128 stands for zero in the data rows.
Here are some points, one per row:
[160 114 126  63 146 106 100  48 110 133 109 155  57 103 135 154  31 146
 135  26 121  65 108 198 124 222 149 193 112 150  84 178 130 116 145 157
 200 146 144 181  77  73 138  73 116 191]
[ 58  80 129 144 151 159 198  51 149  72 130 103 143  91 161  76 102 124
 130 116  72 168  94 210  94 209  86 140 158 113 122 111 118  57 135 176
 119 152 177 109 113 121  93 176 151 221]
[128  95 152 172 139 126 182  69  35 152 148 135 126 123 188 118  51 177
  17 152 207 123 137 193 191  98 107 148 122  31 165 109 118 123 157 111
  86 110 150 120 111 115 107 149  82 185]
[121 111 142 120  33 126 161 119 202 136 132 156 153 104 160 159 150 165
  97 117  76 162 164 233  91 124  47 141 109 128 213  76 113 167 160 106
 105 102  52 165 119  87 149  72 109 179]
[138 103 101 222 139 113 180 216  91 129 122  59 136 153 122 101 114 183
 135  82 143 113 118 151  90 207 115 126 151 118 191 107  80 160  74 106
 104  88 111 124 132 207 108   0 128 190]
[109 160  51 132 143 203 100 151 131 115 131 140 116 211  79 154  90 208
  77  98  56  93 107 171 141 115  81 157 148 139 221 175 135 173 126  80
 162  80 141  77 128  97 101 202 146 121]
[148 178 163 153 105 106  65 118 119 126 209  86 143 128  85  43  53 152
 152 148 137 144 139 113  80  64  96  85 152 148 200 212  99 111 165  88
 153 129 123 175  73  94 174 115 127 134]
[163 137 173 146  97 181   0 154 119 128 129 139 120 134  95  36  83 189
 144 124 145 166 215 146 130 195 108 133 146 120 109 116 179 119 153 137
 140  67  91  80  71 157 111 170 132 105]
[161 140  98  93 158 117  73 150  28 100 168 156 240 130  91 112 144 179
 188 104 112 155 121 219  69  96  84 127 120 107  57 110 102 139 113 145
 148 149 113 175 164 160 137 171 175  81]
[188 112  87 105 136 176  85 127 162 109 175 105 109  97  99 134 182 153
 141 142 154  80 147 120 148 164 101  73 188  58 196 125 129  81  93 126
 166 162 118 223 132 125 112 172 143  70]
[130 107 105 144 192  58  91  96 116 148 202  80 153 132 106 106 139 131
  85 161  91  72 126 141 197 162  92  64  76 162 173  59 119 140 130 186
 178 127 147 156 130 147 146 132 181  41]
[125 115  97 167 113  93 155 132 125 188  63 123 212 156  85  78 143 125
 110 109 161  86 163  78  95  66 132 137 168 131 130 124 125 133  79 224
 192 115 120 162 106  54  62 185 175 143]
[120 110 114  85 116  69 123 126 179  95 132 107 127 129 113 161 160 243
   0  80 140 190 155  27 116 104 115 106 151 150  71 141 124 120 118 145
 121 111 175 161 143 155 135 145 155 143]
[188 153 148 165 210  97 110 158 163  97  64  61 137 110  89 172 110 131
  96 115  98 156 191 100 141  97 121 158  76 104 115  76 136  66 174  93
 166 174 112 130 150 124 120 161 192 172]
[180 122 156 114  36 126 166 147 106  65  90  83 165 144  83 149 144  53
  89 107 153 177 155 125 198 166  83 114  86 131 127 181 130 110  64 117
 198  91 176 117 146 117 161 152 176 127]
[ 69  95 160 110 106 100  51 162 103 159  46 110 133 180 184  99 143 107
 135 100  91 106 249 119 125 125 101  66 125 109 118 156 113 117 141 105
 131 187 193 157 211 139 118 138 103 133]
[ 92 146 177 136 140 131 109 152 102  22 151 138 176 152 149 167 182 134
 174  97 118  70 213  36 189 136 104 155 113 153 115  97 114  99 133 111
 108 128 149 175  70 119 121 117 122 160]
[134 141 226 100 126 133 201 119  73  72 154 200 129  92 124  97 103 110
  91  81  52 130 164  46 148 112 156 100 140 112 158 157 124 145 156 167
 157 115  70 136 220 147 103 101 169  93]
[119 146 187 173  92 165  79 119  96 153 134 221 167 115 152 170 136 107
  68 122 124  72  94  21  90 144  79 116 123 105 122  97 214 124  89 100
 169 186 137  86 138 143 161  97 182 163]
[155 194 143 152 146 245 154  16 121 178  41 140 156 131 138 123 137 108
 144 105  95 128 148  29 113 135  84  73  76 112 122 121 102 163 139 124
 107 103 145 188 131 166 127 120 149 139]
[120 211 157 116 145  82 150 182 159 194 161 174 134 117  94 147 151 141
 161 178 104 152  57  88 171 140  51 125 119 109  94 139  89  91 131 138
 252 102 137  87 154 134  66  92   0 174]
[188  76 198 164 168  71  47 106 158 152 151 174  96 162 200 115 188  49
 116 132 101 145  35 130 148 144 135 152 164 146 128 176  73 138 100  78
  18  85 101 151 151  84  71 148 161 168]
[ 97  54 110  95 145 172  95  76  83 174 155  85 106 107 146 115 213 155
 234  82 143 165  85  73 170  95 159 184 121 116 176 136  69 126 153 108
 110 137 145  26 149  79 177  91 153 149]
[ 91 117 177  25 171 148 110  88 160 117 128 109  98 209 122 179 122  90
 125 134 200 164  80 171 124  83 166  63 115 126 149 115 124 160  95 165
 155 165  61  99  53 153 122  97 126 181]
[105 125 171 104 128 147 119  43 180 123 182  33 120 159  36 114 107  84
 146 190 154 109 121 131  62 136 168 201 150 117  73  94 129 183 115 131
 104 100 116 102 210 102 138 117 102 157]
[134 161  98  27 124 162  91 204 128 147 137  61 180 125 187  71  76  37
  74 138 107 165  60  79 127 112 196 216 137 119 158  92 160 139 140 140
 114 157 124 166 115 160 152 116  54 113]
[117 195  61 119 134  72 151 130  99 178 140 157  32 139 125 200  68  31
 167 123 156 183 147 100  94 144  53 143 218 153 136  80 120 143 147 159
  72 158  95 108 129 146 150 150 144 115]
[103 162  58  92  71  51 110 103 158 124 138 133 183 100 133 220  70 127
 204 176  99 122 126 136 163 124 222 118 116  81 156 157 159 136 110 141
  62 124 151  96 115 168 104 152 149 163]
[161  70 102  57 181 146 210 190 101 194 167 126 113  84  99 112 112 101
 162 150 101  99 174 145 123  85 146  92 131 182  96 133 255 109 100  94
  52  89 142 110 112 151 142 162 125 200]
[104  64 149  98 213 129 163 163 189 155 121 165 156  87 116 180  84  96
 151 112 166 133 154 102  50 158 157 124 140 124 167 162 144 140 144  90
 105 123 186  82  93 135 104 120 120   0]
[145 113 176 118  84 170 163 167  85 176  99 137  94 127  93 227 134 125
  91 197  91 112 115 148 103 127 239 113 169 160  92  69   0 107 127 119
 122 134 161 128  75 139 169 167 134  92]
[ 74 211 152 119 148 118 167 202 150 158  80 145 109 106 127  93  90 187
 151 167 144 102 108 162 162 152 155 123 142  92  84 120 129 152  57 140
  37 163 134 130 134  39 197 117 149  77]
[ 89 123  85 147 124 148 176 133 214 108 151 161 101 114 243  88  82 105
 166 142 160 145 132 170 158  76 157 109 155 151  42  81 110 137 101  55
 223 104 148 106 131 135 123 121 174  87]
[108  45  73 167  93 165 146 157 148  96 104 182 143 195  84 145  86 135
 146 172 153 151  53 123 177 117 146 121 123 156  75 150 161  79 216 152
  79 158  93 159 139  90 111  66 131  83]
[109  98  88 124 112 143 140 124 134 132  95 131  69  92 131 122 142 123
 134 248 170 102 157 138 136  90  97 236  54 161 115 216 101 126 102 140
 128 145  91 139 133 215 130 103 133  83]
[198 119 122 144 100 131 168 150  98  82 117  56  81 142 246 171 165 163
 181 186 135 129  89 111  59 144 131  97  69 141 109 141 205 143 144 165
 135 141 104  82 135  63 108 140  93  82]
[ 73 237 132 169  99 142 129 131 122 171 140  64 107  87 144 148 255 102
  89  89 142 126 122 202 143 104 158 135 145 153  69 176 169 114 174 127
 107 112 114 102 106 131  78  73 144  68]
[139 116 137 151  61  70 199 110 150 124 101 138 115 135 115  68 181 149
 185  54 161  55  41 141 147 135 155 127 112 169 125 123 133 127 157  90
 104 176  87 100 129 214 145 229  87  96]
[104 113  69 255 144 139  87 131 136  85 131 156  96  72 122 133 143  83
 106  86 136 178 139 138 127 116 199 106  70 183 120 136 130 186 104 142
 105 156 113 147 156  99 153 172   0 125]
[173 152  69 133 152  83 120 101 136  52  92 237  92 148 122  64 239 111
 128 177 149 124 118 156 105  97 191 122 130  96 147  96 162 121 162 143
 124  67 175 102 135 133 193  69  93 127]
Along one direction, these points spread out more than along any other. Take the direction at right angles to it along which they spread out most. Go by this last direction. How far along it is each point below, from 0 to 99? 50 is the average, and the first point above lies past it. One standard deviation of the points above along it is 16.
[155 194 143 152 146 245 154  16 121 178  41 140 156 131 138 123 137 108
 144 105  95 128 148  29 113 135  84  73  76 112 122 121 102 163 139 124
 107 103 145 188 131 166 127 120 149 139] 39
[ 69  95 160 110 106 100  51 162 103 159  46 110 133 180 184  99 143 107
 135 100  91 106 249 119 125 125 101  66 125 109 118 156 113 117 141 105
 131 187 193 157 211 139 118 138 103 133] 36
[117 195  61 119 134  72 151 130  99 178 140 157  32 139 125 200  68  31
 167 123 156 183 147 100  94 144  53 143 218 153 136  80 120 143 147 159
  72 158  95 108 129 146 150 150 144 115] 46
[109 160  51 132 143 203 100 151 131 115 131 140 116 211  79 154  90 208
  77  98  56  93 107 171 141 115  81 157 148 139 221 175 135 173 126  80
 162  80 141  77 128  97 101 202 146 121] 74
[109  98  88 124 112 143 140 124 134 132  95 131  69  92 131 122 142 123
 134 248 170 102 157 138 136  90  97 236  54 161 115 216 101 126 102 140
 128 145  91 139 133 215 130 103 133  83] 39
[138 103 101 222 139 113 180 216  91 129 122  59 136 153 122 101 114 183
 135  82 143 113 118 151  90 207 115 126 151 118 191 107  80 160  74 106
 104  88 111 124 132 207 108   0 128 190] 77
[ 73 237 132 169  99 142 129 131 122 171 140  64 107  87 144 148 255 102
  89  89 142 126 122 202 143 104 158 135 145 153  69 176 169 114 174 127
 107 112 114 102 106 131  78  73 144  68] 37
[104  64 149  98 213 129 163 163 189 155 121 165 156  87 116 180  84  96
 151 112 166 133 154 102  50 158 157 124 140 124 167 162 144 140 144  90
 105 123 186  82  93 135 104 120 120   0] 34
[103 162  58  92  71  51 110 103 158 124 138 133 183 100 133 220  70 127
 204 176  99 122 126 136 163 124 222 118 116  81 156 157 159 136 110 141
  62 124 151  96 115 168 104 152 149 163] 47
